In the data rows, 128 means zero.
Here are some points, each followed by its number:
[133  97 123 104 105  75 123 111 138 122 110  97] 0
[111 122 140 108 130 132 125 145 117 143 133 132] 1
[158 130 149 119 151 156 134 133 102 138 131 154] 2
[119 104  75 134  95  98 143 127 138 103 156 111] 3
[179 183 184 119 201 193 120 126  81 151 120 154] 4
[ 37  94 175  71  85  56 134 212  82 136 126 150] 5
[169  87 167  96 181 158 136 148  73 154 139 158] 6
[149 179  93 206 139 161 120  96 150 109 154 204] 7
[ 70 161 120 102 141 127 135 164 135 129 131 161] 8
[ 21 104  83 143 104 161 167 139 181 115  90 110] 9
[171  54 192  86 145  95 151 169  39 129 132  84] 10
[111 136  97 160 132 147 141 136 153 112 137 138] 11
[112 138 141 118 157 139 132 152 118 146 128 132] 12
[153 127 148 121 163 130 127 128 117 141 139 147] 13
[102 107 167  90 175 137 142 172  75 134 135 142] 14
[181 149  84 123 134 143 113  70 137  97 117 156] 15
[110 158 123 146 130 165 113 124 143 122 111 141] 16
[185  93 117  95 115  98 139 114 102 137 141 127] 17
[117 127 147 108 136 125 132 135 112 138 111 105] 18
[ 74 102 108 117 111 108 140 164 138  97 128 107] 19
[198 123 120 173 136 144 131  91 134 110 141 123] 20
[ 96 109 157 145 137 116 134 163 121 114 130  99] 21
[135 101 168  99 135  53 126 140 118 140 135 102] 22
[161 132 111 151 107 121 107 117 141 138 150 138] 23
[167  66  83 127  59  54 140  98 129 114 149 105] 24
[129 103 151 101 121  59 121 131 122 124 133 101] 25
[119 198 115 170 118 126  95  91 211 126 143 131] 26
[174 151 174 116 168 151 116 128 114 166 134 134] 27
[152 128 140 110 135 132 133 116 138 160 128 124] 28
[136 103  88  95 128 110 142 132 110 140 148 116] 29
[147 151 125 140 169 195 152 141 111 128 150 167] 30
[214 171 111 156 151 178 120  69 143 125 119 161] 31
[137  85 139  67 146  90 144 165  78 149 132 126] 32
[126 154 134 156 147 150 133 130 137 138 141 147] 33
[248  85 127 129 130 134 137  83  83 133 154 156] 34
[111 102 144  80 121 102 138 138 121 155 121  90] 35
[132 116  93 110  95  50 128 130 153 107 126  97] 36
[132 157 157 148 139 115 123 105 116 142 189 142] 37
[ 82 151  90 147  97  82 118 125 193 110 112  98] 38
[163 133 143 144 177 215 141 136 111 146 131 200] 39
[ 76 110 144 102  99  78 130 167 116 103 134 127] 40
[ 70 151 144 135 129 122 137 159 148 128 131 105] 41
[149 150 108  90 199 193 161 163  88 132  85 196] 42
[125  87 166 123 131 145 139 159  73 122 113 129] 43
[132 142 162 125 195 209 151 165  97 159 147 156] 44
[107 134 153 120 121 129 131 146 105 104 137 162] 45
[179 132 151 146 210 252 146 121  95 159 122 221] 46
[144 120 122 147 132 126 133 133 155 129 130 119] 47
[ 24 120 150  75 189 154 155 216 116 162 128  91] 48
[104 188 136 166 161 223 131 153 126 121 133 209] 49
[ 93 129 163 113 156 135 126 192 125 141 136 113] 50
[131 152 136 154 153 205 140 158 109 136 126 161] 51
[145 109 122 121 113 114 134 111 129 144 138 118] 52
[124 114 113 106  84  74 119 122 144 148 131  78] 53
[143 141 133 140 141 141 124 119 141 129 124 130] 54
[ 26 149  77 175   8  37 103 119 213  65 105 131] 55
[100 149  84 166  98 121 109  86 193 100 116 128] 56
[ 76 147 154 139  87 143 112 139 105  93 120 201] 57
[119 101 112  92 107  95 120 121  92 133 128 124] 58
[144  92 145  95 123  71 130 129 109 124 145 103] 59
[163 186  95 150 154 149 118  82 162 117 130 170] 60
[ 95 183 145 142 163 203 115 143 142 139 100 136] 61
[166 139 177  98 169 185 137 157  67 155 131 186] 62
[103 112 177  72 163 128 155 202  59 145 141 161] 63
[143  81 159  36 157  67 159 181  84 172 141 113] 64
[138 107  56  45 100   0 135 134 113 133 131 136] 65
[116 133 113 122 123 115 135 131 131 116 126 139] 66
[ 94 143 108 134  59  31  75 121 179  79  87  39] 67
[119 177 110 146 172 228 137 140 121 132 140 227] 68
[ 95 117 120 145 119 132 138 144 123 100 119 135] 69
[116 110 110 174 109 139 134 129 155 104 128 110] 70
[ 64  93 174  77 129  81 156 199  75 147 144 104] 71
[ 76  94  98 135 103 101 146 169 133 102 143 106] 72
[169 147 134 230 119 212 100  76 152  85  98  98] 73
[ 94 116 142  79 157 113 147 195  80 135 153 141] 74
[114 150 109 144 149 159 135 147 136 132 145 149] 75
[176 177 143 142 181 226 123  80 135 158 126 167] 76
[207  80 119  69  94  38 120 115 113 138 124 105] 77
[104 115  88 130  93  48 120 114 162 102 126  86] 78
[199  71 187 103 175 140 136 121  40 136 133 107] 79
[106 133 158 107 140 160 123 149 106 131 131 122] 80
[ 91 129 110 137 109 106 131 131 158 116 127 112] 81
[213 117 155 137 174 177  94  89 109 142  94 165] 82
[172  96 139 135 139 109 135 123 110 117 142 104] 83
[ 64 102 116 109  99  98 140 145 157 132 131  97] 84
[ 76 106 137 100 143 165 153 153 121 157 118 122] 85
[149 121 102 131 114 111 120 105 156 115 116 114] 86
[109 124 133 129 135 152 129 125 139 142 115 157] 87
[111 122 160 106 142 151 135 159  82 136 136 145] 88
[144 114 162  76 144 113 128 146  94 138 130 122] 89
[ 99 159  49 196  58  65 130  83 211  80 147 110] 90
[121 143 153  81 144 122 118 129 115 179 141 129] 91
[124 141  99 155  95  93 110  98 182 111 145 109] 92
[222 117 179  97 173 164 145 124  59 166 137 148] 93
[116 142 164 107 142  91 123 165 101 137 161 121] 94
[196 125 174 100 176 159 137 125  78 158 131 145] 95
[112 108  90 143  66  89 141 107 155  85 124 147] 96
[107 121  91 144  83  97 134 108 128  88 128 121] 97
[136 115 130 112 123  79 123 150 114 115 129 121] 98
[141 119 110 129 112 118 113  95 131 116 115 122] 99
[134  93  67  65 126  96 154 122 111 140 166 110] 100
[ 24  53 114  87 104 160 180 165 129 115  97 102] 101
[135 143  99 151 103  99 113  85 161 109 118 119] 102
[144 128 174 110 139 191 148 152  39 117 115 242] 103
[172  84 154 145 177 162 128 127 122 158 141  84] 104
[162 152 178 108 175 151 108 137 118 172 140 117] 105
[ 58 131 138 133 107 108 117 155 112 121 137 123] 106
[121 121 120 123 107  95 122 120 140 124 126 110] 107
[123 121 147 117 155 147 148 153  87 124 136 149] 108
[133 104 144 130 124 110 167 156  84 169 198 176] 109
[163 129 146 116 160 153 134 134 105 145 126 154] 110
[114 157 150 160 131 187 124 128 140 122 121 171] 111
[172 141 151 106 139 114 100 103 134 138 108 123] 112
[114 119 172  97 153 154 130 157  77 142 124 149] 113
[163 165  73 127 130 144 123  82 147 115 119 156] 114
[151  95 128 114 121  98 138 125 118 129 137 121] 115
[149 135 166  91 150 171 138 149  51 127 127 203] 116
[168 175 138 127 177 171 119 104 112 140 145 212] 117
[194 128 174  97 141 116 109 117  74 165 140 114] 118
[120 125 175  99 140 125 108 142 117 163 129 101] 119
[130  50 138  49  99 127 148 117 113 156  78  96] 120
[ 90 112 147  86 135 168 140 148 125 144  80 110] 121
[119 122 127 106 127 104 125 145 114 127 128 117] 122
[146 133 114 103 163 157 146 143  95 125 135 162] 123
[237 178 213 132 213 189  49  82  62 196 155 233] 124
[138 149 134 152 167 187 141 128 132 138 144 152] 125
[102 152  84 190  76  95 117 101 184  78 121 121] 126
[187 142 160 120 177 207 131 100  95 189 141 165] 127
[210  79 234  89 194  99 138 140  59 180 151 104] 128
[116 152 154 134 174 196 139 157 119 142 125 158] 129
[128 141  96 140 140 134 128 131 152 104 125 140] 130
[183 168 144 130 191 199 132 112 120 150 131 180] 131
[142 167 113 176 102 169 107 100 162 109 106 190] 132
[197 110 124 104 145 121 138 107 103 138 132 140] 133
[ 38 157 180 142  51 100  86 137 147 112  93 176] 134
[ 89  77  14 183  11  51  85  84 202  54  92  94] 135
[158 110 140 115 112  71 108 127 124 125 129 102] 136
[ 94 111 130 104 139 148 144 148 119 147 124 122] 137
[ 68 106 148  86 156 174 161 169 104 168 119 127] 138
[117 161 138 151 174 195 138 157 122 132 132 157] 139
[128 141 161 148 115 133 113 114 145 139 123 135] 140
[140 124 110 155 132 135 136 115 139 122 147 120] 141
[146 141  89 165  91  94 116  98 184  96 127 107] 142
[117 120  81 159 105 114 141 139 146  63 127 131] 143
[ 96 114 126 113 109  90 136 158 133 112 122  96] 144
[160 138 122 138 147 185 161 132 106 132 136 156] 145
[135 125 139 162  79 122 103 110 158 124 104 141] 146
[186  93 160  87 123  38 119 101 103 139 132  94] 147
[ 91 133  99 153 101 144 142 115 198 117 100 102] 148
[112 128 145 143 117 133 122 137 130 121 118 140] 149
[120 137 152 116 144 132 144 149 120 133 131 123] 150
[182 138 174  86 177 157 133 135  80 154 126 145] 151
[ 85  46  72 171  15   0 131 125 170  56 122  33] 152
[141 135 141  85  90  87 106 102 106 113 103 182] 153
[184 150  86 193 106  60 167  69 126 145 255 186] 154
[161 130 162 108 154 134 112 128 101 175 153 151] 155
[154 248  54 255 105 187  69  27 205  82 103 157] 156
[109  97 133 124  92  83 125 129 123 106 129 113] 157
[130 122 125 106  97  95 106 126 140 124 109  86] 158
[128 106 122 130 134 198 160 121 106 161 149 151] 159
[151 150 133 146 150 180 130 108 126 154 144 152] 160
[137 108 125 137 118 114 129 121 102 134 147 150] 161
[ 76 137  94 142 112 140 143 153 136 114 133 121] 162
[157 148 113 134 140 140 128 111 149 137 122 147] 163
[ 58  89 175 147  23  72 113 187 180 142 107  43] 164
[125  95 147  77 104  63 113 124 103 137 126  88] 165
[158  83 100 160  98  91 134 113 139 101 131  81] 166
[121 133 180 127 150 172 124 149 134 165 108 140] 167
[143 139 140 107 144 136 142 115 133 148 134 113] 168
[138 110  99 142 103  75 122 112 149  98 132  89] 169
[142 159 120 121 141 138 123 119 121 127 129 167] 170
[145 155 143 108 149 162 112 116 103 150 138 115] 171
[ 91  77 154  76 124  96 140 157 112 154 114  82] 172
[117 123 146 124 155 173 139 165  92 150 156 143] 173
[137 113  82 144  80  47 111  80 185  96 117  80] 174
[131  99 169  54 191 137 153 190  46 147 147 169] 175
[148 152 137 101 167 173 130 108  91 115 134 184] 176
[141 185 107 201 166 202 126 116 163 121 136 159] 177
[144 170  89 134 141 141 121 100 164 123 123 148] 178
[ 94 149 158  97 183 152 127 173  95 163 133 138] 179
[161 184 135 167 161 207  97  85 149 145 119 169] 180
[ 12  97  24 181  46  87 173 129 213  39  80  84] 181
[203 181  17 237  91 164  97   0 226  86 109 176] 182
[106 134 221  95 128 168 117 165  42 136 102 250] 183
[134 136  90 155 100  82 127  94 167 109 153 122] 184
[111 156 159 152 136 181 126 143 140 113  94 163] 185
[112 116 126 128 114 127 138 136 108 137 150 124] 186
[181 132 129 102 147 121 121  91 122 158 128 126] 187
[136 150 127 143 143 124 132 154 116 118 139 118] 188
[125 136 117 143  92  66  81 106 171 111 122 117] 189
[208 141 153 128 149 127 114 101 120 148 138 157] 190
[125 109 130 136 122 120 128 131 126 122 130  92] 191
[132 191 142 160 154 184 104 111 166 139 125 151] 192
[138 127 175 108 137 105 114 107  92 119 141 145] 193
[126 121 168 104 156 127 131 148 107 151 128 116] 194
[115 163 115 165 119 145 110 105 181 106 109 107] 195
[216  92 129 133 127 137 132 107  92 132 142 148] 196
[178  90 115  91 137 101 147 126 100 123 133 134] 197
[154 155 100 140 119 125 123 107 162 130 120 107] 198
[142 111 147 116 122 103 131 150 138 152 134 128] 199
[134 212  72 212 103 164  95  75 188  94 124 148] 200
[141 115  77  92  99  64 139 120 141 125 140 131] 201
[145 158 142 152 142 100 121 126 147 151 175 130] 202
[129 222 122 168 132 134  89 110 190 134 142 128] 203
[112 136 147 102 134 126 121 136 115 126 121 119] 204
[160 177 146 147 173 205 130 132 117 147 129 148] 205
[122  98 234   0 172  64 133 193   4 183 142 165] 206
[138 121 141 129 153 165 142 161 106 141 145 145] 207
[125  94 166 121 122 144 140 155  95 124 110 131] 208
[141 137  94 146 168 148 146 148 134 135 153 119] 209
[163 135 139 111 146 133 117 107 127 151 124 121] 210
[ 96 157 122 154 121 140 129 137 145 114 137 124] 211
[166 104 115 133 123 107 127 112 131 112 123  95] 212
[153 126 122 128 111 110 116 100 140 122 113 112] 213
[120 127 150 159  85 123 114 125 152 113 112 131] 214
[130 138 115 112 144  66 131 106 163 105 142 140] 215
[150  97 130 109 113  63 130 118 127 112 127  93] 216
[125 105 142 131 133 107 129 145 135 152 147  74] 217
[115 138 107 141 117 159 138  95 141 137 111 132] 218
[244  78  56 124  85  96 148  92 120 122 145 106] 219
[157 134 139 124 148 160 120 114 119 133 110 146] 220
[ 74 125 161  91 109  54 103 176 104 131 133  69] 221
[109 161 185 138 174 131 112 173  86 152 180 165] 222
[137 150 180 105 168 158 117 137 113 172 138 110] 223
[108  90  99 110 119 170 125  77 179 146  69 131] 224
[152 107 125 142 104  78 118 100 151 109 119  96] 225
[ 74 134 125 122 110 101 134 146 137 113 133 102] 226
[ 58 147 166 143  65  95 100 128 141  99  95 161] 227
[115 105  85 116 101  71 133 131 151 114 129 130] 228
[156 149 136 142 163 206 122 104 117 162 135 168] 229
[158 154 178 150 143 185 115  95 102 132 100 188] 230
[165 130 144  94 149 160 164 121 111 134 131 145] 231
[159 143  70 183 106 100 114  79 189  94 106 109] 232
[123 124 166  94 158 131 126 157 104 163 124 126] 233
[129 129 193 117 138 162 117 152 116 191 112 121] 234
[106 148 107 136 136 134 113 148 152 109 126 143] 235
[133 144  85 141 114 103 125 102 171 110 128 128] 236
[116 112 138 133 134 106 129 149 139 143 141  79] 237
[ 28 172  74 170  70 119 124 102 249 100 118 104] 238
[ 39 166 128 148 132 135 132 162 141 114 134 107] 239
[123 163 119 169 119  70 103 114 136 128 166 161] 240
[120 152  94 196  72 125  74  86 184  99 107 139] 241
[185  98 132  72 147 143 155 110  85 182 119 124] 242
[171 104 205 103 207 198 150 148  40 151 123 129] 243
[128 185 100 175 165 192 127 134 166 129 131 154] 244
[123  94  73 109  92  48 125 125 163  83 123  91] 245
[155 160 177 149 152 216 116 139 106 156 123 180] 246
[148 137  88 141  97 101 117  81 157 118 125 120] 247
[107 145 151 127 132 132 126 151 119 133 141 134] 248
[102 167 119 193  96 124  99 109 254 158 107  72] 249
[149 161  93 170 121 191  88  91 157 116 102 152] 250
[146 127 131 113 138 142 139 112  98 105 113 166] 251
[118 114 104 107 116  92 135 149 129 113 135 124] 252
[151  73 107  87  83  58 136  89 128 124 122  95] 253
[102  70 142  97 101  70 139 181 114 129 128  75] 254
[ 93 127 150 117 136 137 124 150 113 132 122 131] 255
[126 127 135 123 140 112 133 130 112 105 143 119] 256
[122  74 118 186  94  42 141 117 142  65 151  64] 257
[133 145 115 148 141 161 128 112 129 137 133 140] 258
[ 86 159 147 161 168 197 126 187 128 142 153 137] 259
[220 110 166  47 176 100 126 134  56 167 131 139] 260
[150 146 163 115 172 164 137 140 102 149 133 143] 261
[142 134 125 128 115 112 130 119 113 125 127 116] 262
[ 90 164  91 170 135 244 108  97 172 115  68 155] 263
[141 173 111 166 133 185 131  88 158 113 104 157] 264
[ 86 126 144 118 102  74 117 150 128 124 131  92] 265
[125 151 131 155 161 203 138 151 116 138 131 166] 266
[161 146 103 148 121 140 125  89 130 121 124 137] 267
[146 135  96 152  94  97 127 104 153 108 146 126] 268
[ 91 116 147  97 145 158 136 160 103 136 107 116] 269
[ 90  92 106 126  73  79 123 123 126 106 108 112] 270
[109 109 111 129  97  91 125 128 128 116 122 103] 271
[130 111 118 136 100 102 122 118 137 106 122 129] 272
[127 157 119 149 124 131 108 114 163 127 137 133] 273
[128 114 145 122 119 108 133 144 127 151 133 127] 274
[204  85 226 104 163 131 137 137  45 151 134 111] 275
[ 82 120 118 123 130 110 146 169 112 117 138 126] 276
[141 148 144 131 151 141 127 127 106 130 136 136] 277
[128 136 156 140 111 131 125 128 138 138 114 133] 278
[ 90 134 120 132 124 127 133 136 141 122 134 119] 279
[167 147 118 143 126 131  89  84 141 117  94 141] 280
[178 115 127 106 126 133 128  79 119 145  97 118] 281
[ 98 142 135 119 162 159 139 161 100 130 130 146] 282
Which three points above are nearest to each new point by angle? Their numbers follow each, nearest first.
[110  91 104  98 124 174 151  82 174 144  65 119] 224 218 148
[129 131 107 129 141 166 141 130 101 145 168 132] 159 173 30
[132 137  93 162 127 158 133 123 156 103 138 135] 11 130 200
[141 124 132 132 133 149 134 115 114 144 134 123] 127 159 160
[181  87 138  95 134 133 169 120  69 149 138 134] 242 79 197
[151  87 115 157  84  64 118  86 152  82 111  68] 225 169 166
[162  90 162  94 129 113 148 168  82 160 161  90] 10 64 128
[110  72 159 126 111  85 142 157 113 117 127  72] 254 191 172
[106 147 126 134 118 110 111 109 179 136 132 113] 249 26 238
[114 162 143 163 128 195 123 135 150 131 121 169] 111 49 185
[175 142 121 139 125 125  88  82 145 108 100 138] 280 15 267
[162 105 124 113 138 133 154 108 105 150 134 133] 242 133 34
[ 87 112  87 117  79  35 129 139 172  99 127  86] 78 36 245
[127 138 112 153 149 129 130 118 140 117 149  98] 141 209 195
[ 68 112 127 129 142 106 150 201 115 127 137 117] 276 71 48
[ 92 105 150 158 126 131 137 168 124 112 140  93] 21 72 191
[103 128 156 117 143 127 138 160 116 138 140 118] 50 150 48
[ 85 150 148 129 116 102 138 143 136  98 122 139] 227 134 226
[157 114 138  92 135 102 127 119  97 146 131 121] 260 147 118
[112 128 147 121 153 147 128 162 116 122 132 148] 282 108 14
[118 118 126 134 125 140 146 155 100 132 152 117] 186 173 207
[162 158 116 158 150 147 113  91 151 113 140 145] 60 31 54
[129  96 153  82 112  73 121 129  97 135 121  93] 165 59 25
[137 152 153  88 156 125 121 138 127 179 142 126] 91 105 223
[156 142 158 106 136 124 122 135 106 143 119 109] 118 260 275
[137 145 127 147 110 144 113 109 142 119 121 155] 132 250 156
[106 148 157 128 163 155 118 153 106 157 168 157] 222 173 179
[159 124 124 122 135 118 121 128 131 113 115 114] 212 213 83
[ 85 157  95 158  98 129 110 109 179 106 135 108] 238 56 126
[160  81 131 102 117  52 131 117 120 122 125  92] 216 59 147
[140  99 137 116 133 124 139 150 106 125 130 113] 10 32 43
[112 121  98 146 113 126 136 130 130  85 125 143] 143 69 97
[ 85 125 101 137  88 100 133 134 158 116 133  97] 81 38 181
[113  91 141 123  98  91 136 146 117 111 130 128] 157 40 254
[186 142 121 122  91  95  91  58 147 115 105 119] 213 99 280
[108 144  84 164  93 105 111 130 169  89 117 128] 126 90 55
[166 130 114 129  98  84 116  87 145 120 122 114] 213 247 225
[ 57 137  85 165  39  64 108 131 191  87 112 126] 55 81 38
[162 147 107 127 139 128 136 118 147 132 127 144] 163 114 60
[141  94 107 137 160 189 194 113  67 160 157 175] 159 145 123
[171 110 122 139 137 130 121 126 173 204 126  33] 217 237 104
[110 142 151 131 122 109 110 121 146 139 128 121] 140 134 189
[112 126 182 194 113 192 105 132  97 105 126 203] 111 149 230
[129 150 138 145 135 132  88 136 132 114 128 114] 203 273 195
[101 105 112 103 103 100 151 125 141 119 123 101] 84 271 144
[121  85 165  67 120  91 132 144 108 173 111  77] 35 172 165
[234 123  57 170 161 132 133  75 154 110 146 110] 20 141 267
[131  72 151 120 124 106 131 167 107 115 121  88] 254 10 172
[132 119 159 142 126 134 139 126 117 116 118 140] 208 43 230
[146 118  77 150  90  90 125  78 152 118 129 111] 247 268 174
[129 150 125 144 118  94 112 117 140 131 158 145] 240 202 154
[177 116 106 162 139 120 130 119 129 100 131 120] 20 212 141
[ 60 150 153 133 145 167 131 170 126 157 142 125] 259 248 48
[111 148 107 159 132 202 119 104 148 116  91 144] 263 16 264
[ 66  81 138 108 108 109 123 156  97 145 154 145] 5 71 186
[128  48 140  84 125 127 177 181  52 157 177 125] 32 10 186
[154 134 109 118 168 173 148 138 103 124 136 173] 123 30 42
[100 175 141 187  95 156 114 121 143 106 139 131] 211 200 16
[101 113 124  87 143 186 125 151 150 116  39 115] 121 269 224
[165  97 145 130  63  51 101  71 139 112 111  92] 225 213 0
[203 136 103 141 120 123  70  50 158  90  85 143] 280 15 99
[106  96 126  96  99  81 121 119 137 127 108 107] 0 107 270
[149 118 149 105 136 102 120 125 119 127 115 113] 147 22 136
[168 139 177 169 111 186  92  90 109 116  95 180] 230 82 220
[108  91 162  85 133  92 142 178  81 144 141 108] 71 32 64
[183 147 167 112 168 184 127 118  69 125 120 184] 2 110 62
[160  52 195  89 132  90 144 163  51 131 131  95] 10 275 89
[213 113  83 150 152 132 145  89 146 119 142 111] 20 219 141
[126 112 114 144 117 156 153 129 120 131 131 139] 159 145 51
[131  96  90 161 101 175 170 163 114 130 142 138] 159 145 11
[159 100 147  94 131 119 133 128  93 130 120 143] 260 197 89
[118 157 156 136 176 199 131 148 120 143 127 153] 129 139 44
[123 134 131 115 126 167 138 146  96 105 119 183] 103 116 183
[150 130 166 113 147 121 115 122 109 158 155 144] 155 13 118
[166 116 190 116 167 177 158 155  69 163 149 145] 243 62 6
[ 82 140 130 143 157 153 141 163 148 156 146 111] 259 48 41
[ 63 133 166 108 150 136 135 203 105 138 138 115] 50 48 255
[134 123 149 120 148 148 144 143 100 121 139 131] 108 243 207
[103 140 132 127 119 104 126 132 120 129 136 128] 106 265 226
[243 150 122 128 147 191 122  46 123 145 105 151] 31 82 220
[ 77 178 182 164  53 151  91 111 167 126  88 185] 134 227 149
[ 93 109 149  87 148 166 124 147 122 122  52 107] 121 269 18
[185 141 154 132 168 216 119 120  87 169 162 161] 127 229 160
[132  86 246   0 169  68 133 200   0 191 139 162] 206 89 63
[135 109  99 147  97  72 127 105 155  87 129  96] 169 174 78
[118 126 125 144 125 126 137 141 117 108 131 125] 69 143 72
[134 117  97 119 124 101 128 123 120  89 131 162] 66 96 143
[ 86 122 121 138 113 125 132 149 128  94 116 137] 69 19 162
[ 53 139 134 126 103 112 134 148 137 120 134 107] 226 279 106
[ 57 100 124 102 107  92 143 149 156 141 132  92] 84 226 144
[180 145 105  73 132  84 115 101 118 137 128 185] 153 133 187
[126 127 145 118 130 125 133 112 108 132 137 142] 193 116 206
[138 143  97 144  73  72 116  79 157 103 114  78] 174 102 247
[127 106  99 154  92 138 137 125 118 121 149 134] 3 97 70
[112 170 108 187  90 115 112 109 243 150 100  75] 249 195 148
[153 102  12 205  23  59 128  67 246  53 126 100] 142 268 90
[ 89 133  86 150 108 154 138  87 194 120 110 116] 148 238 56
[ 76  98 142 107 128  95 146 175 109 124 139  99] 71 254 276
[146 144 137 132 139 133 142 124 106 133 152 134] 277 37 93
[152 157  66 142 132 147 118  86 145 113 119 156] 114 178 15
[102 146  75 177  72  83  87 100 184  67 113 109] 126 90 135
[118  95  86 132 107 107 146 128 133 116 157 121] 3 228 24
[ 55  94 148  85 103  88 136 197 101 125 144 125] 5 40 71
[ 82 143  81 144  97 135 128 119 229 100  81 100] 148 238 38
[162 160 169 170 123 142 102 113 137 127 145 131] 140 54 192
[134 152 162 152 137 188 123 127 124 141 115 163] 246 111 230
[154 186 124 168 168 223 115  99 133 123 123 187] 180 76 258
[144 142 154 119 170 169 129 141 100 148 133 138] 261 44 4
[114 151 117 103 135 135 126 133 125 149 127 150] 8 91 170
[166 144 110 158 117  90 155  97 128 144 199 159] 154 202 37
[128 115 123 121 152 139 148 157 112 110 142 143] 108 123 207
[ 33 108  91 144  69  77 130 129 186 111 132  95] 81 84 55
[172 135 157 116  93  15  60  86 139 167 160 113] 136 147 189
[ 83 144 143 126 135 121 125 152 138 145 148 113] 41 239 248
[111 105 128 115 115  90 120 123 116 129 128  92] 165 25 271
[126 150 125 150 119 100 113 117 137 124 150 139] 240 184 202
[109 109  87 135  96 134 137 134 135 114 156 125] 3 72 162
[112 124  73 123  83  48 117 102 156  99 113 107] 78 245 174
[ 68 115  93 139 114 178 151 134 151 126 103 117] 9 162 101
[129  93 203 129 157 139 141 173  87 152 122  92] 194 43 208
[ 72 118 141  97 148 119 127 173 137 126 111 106] 48 50 255
[119 124 114 144 115 137 138 134 129 118 145 116] 70 162 3
[119 127  97 114 110  98 136 136 115  86 136 155] 66 252 143
[154 123  88 141 108 113 119  91 132 126 130 112] 247 99 86
[148 105 139  78 108  78 119 111 129 126  98  88] 0 165 216
[ 27  97  78 130  99 163 173 133 182 116  91 105] 9 101 181
[151 141 201 163 169 213 131 144  80 170 118 172] 246 46 261
[129 154 133 142 131 132 120 141 136 115 131 135] 203 211 235
[167 129 184 104 181 181 133 161  62 158 129 182] 62 2 110
[194 130 138 101 130 122 101 113 128 120  83 105] 112 281 213
[108 119 125  98 136 165 125 137 152 112  61 108] 121 224 269
[113 140 119 114 125 107 120 111 128 139 134 105] 53 107 78
[201  89 125  90 108  68 123  76 117 129 125 109] 77 147 17
[195 128 119 136 142 161 130  77 130 145 111 149] 31 82 220
[ 34 133  84 151  87 116 123 138 193 102 118  83] 81 238 181
[ 86 139 114 133 129 159 136 147 154 110  90 104] 9 148 162
[146 103 155  97 155 121 131 146 100 135 132 128] 89 128 175
[158 157 153 130 148 154 105 108 130 154 138 150] 124 76 27
[185  89 170 112 160 136 134 126  53 136 136 103] 79 275 128
[182 166 108 150 157 167 118  78 149 141 146 157] 31 163 60
[101 106 124 132 111 121 137 134  98 137 153 114] 186 71 72
[165 172 104 152 114 133 100  70 186 119 104 109] 198 182 232
[ 83 150 114 107 148 124 140 170 125 127 131 148] 8 276 282
[179 113 155  79 124  72 105  79 123 157 127 112] 147 77 112
[ 81 121 134 111 113  84 134 162 122 114 128  87] 144 265 221
[113 144  99 137 161 163 144 148 141 136 139 155] 75 68 139
[123 136 130 108 105  95 102 130 148 120 106  70] 158 67 53
[105 126 112 133 118 106 132 137 145 112 125 113] 81 181 38
[ 85 147 113 152 115 122 120 112 174 127 136 121] 238 56 38
[ 86 152 154 160 149 176 135 170 135 142 145 136] 259 139 129
[120 110 129  90 117  98 125 129 109 135 133 104] 165 35 58
[182  83 124 165  75  72 121  69 152  87 107  84] 225 166 213
[162  94 111  91 138  84 141 125 110 133 132 130] 197 17 115
[173 104 139  58 142  57 121 111  96 149 140 113] 147 77 59
[119 142  91 170  96 118 111 119 165  95 111 118] 126 56 241
[118 138 160 102 139 127 111 124 127 146 117 110] 119 204 18
[ 52 107 112 110  93 110 123 140 168 111  87  74] 84 81 226
[152 157  82 161 110 132 127  75 169 113 128 123] 182 232 198
[  4 106  73 164 105 174 164 131 168 139 112 126] 9 162 279
[126 183 104 174 142 202 128  88 176 111 101 155] 264 263 177
[140 137  90 149 129 131 124 105 149 113 121 134] 182 232 236
[151  84 128  48 146  87 139 158  62 153 129 136] 32 64 89
[174  86 101 107 107  97 131 117 109 137 148 113] 17 115 219
[116 130 138 117 127 133 131 147 103 110 121 162] 45 183 103
[135 122 142 144 122 121 123 123 116 108 130 136] 193 161 272
[158 143 115 148 132 149 125 103 149 122 117 142] 31 163 182
[105 175 176 129 198 215 145 182 110 155 133 168] 129 44 139
[132  96 119 107 116 129 136 111 107 134 110 112] 120 58 253
[103 120 119 111 101  67 126 148 133 134 145 113] 265 252 144
[ 68 113  54 155  33  58  78  77 215  60  61  76] 135 55 67
[116 158  68 184 101 157 129 100 170 104 136 132] 200 156 56
[146 122 137 158 119 159 141 120 125 121 124 133] 73 20 145
[125  87 123  50 112  57 127 110 151 120 105  92] 0 253 165
[163 104 101 127  89  98 124 107 128 105 124 131] 24 272 219
[ 90 120 123 122 117 118 121 149 135 113 114 124] 19 226 106
[143 137 115 151 103 118 117 111 140 114 129 105] 142 232 102
[121 163  85 124 130 123 122 119 162 123 125 158] 178 130 114
[144 124 167 120 135 107  97 135  72 159 164 155] 155 193 118
[148 134  97 149 159 148 130 133 130 135 147 101] 209 141 104
[155 140 123 133 118 124 118 102 136 122 125 120] 213 267 280
[125 157  99 100 137 143 130 124 158 134 131 138] 178 114 163
[255 162 147 143 162 159  92  48  95 139 126 201] 190 82 31
[112 124 128 134 119 140 148 151 108 127 149 130] 186 173 276
[120 183  68 114 134 122 137 121 165 113 129 162] 178 130 114
[ 63  91 150  55 146 197 129 177 141 115   0  92] 121 269 101
[153 129 161 123 139 123 111 115 109 138 141 133] 118 193 155
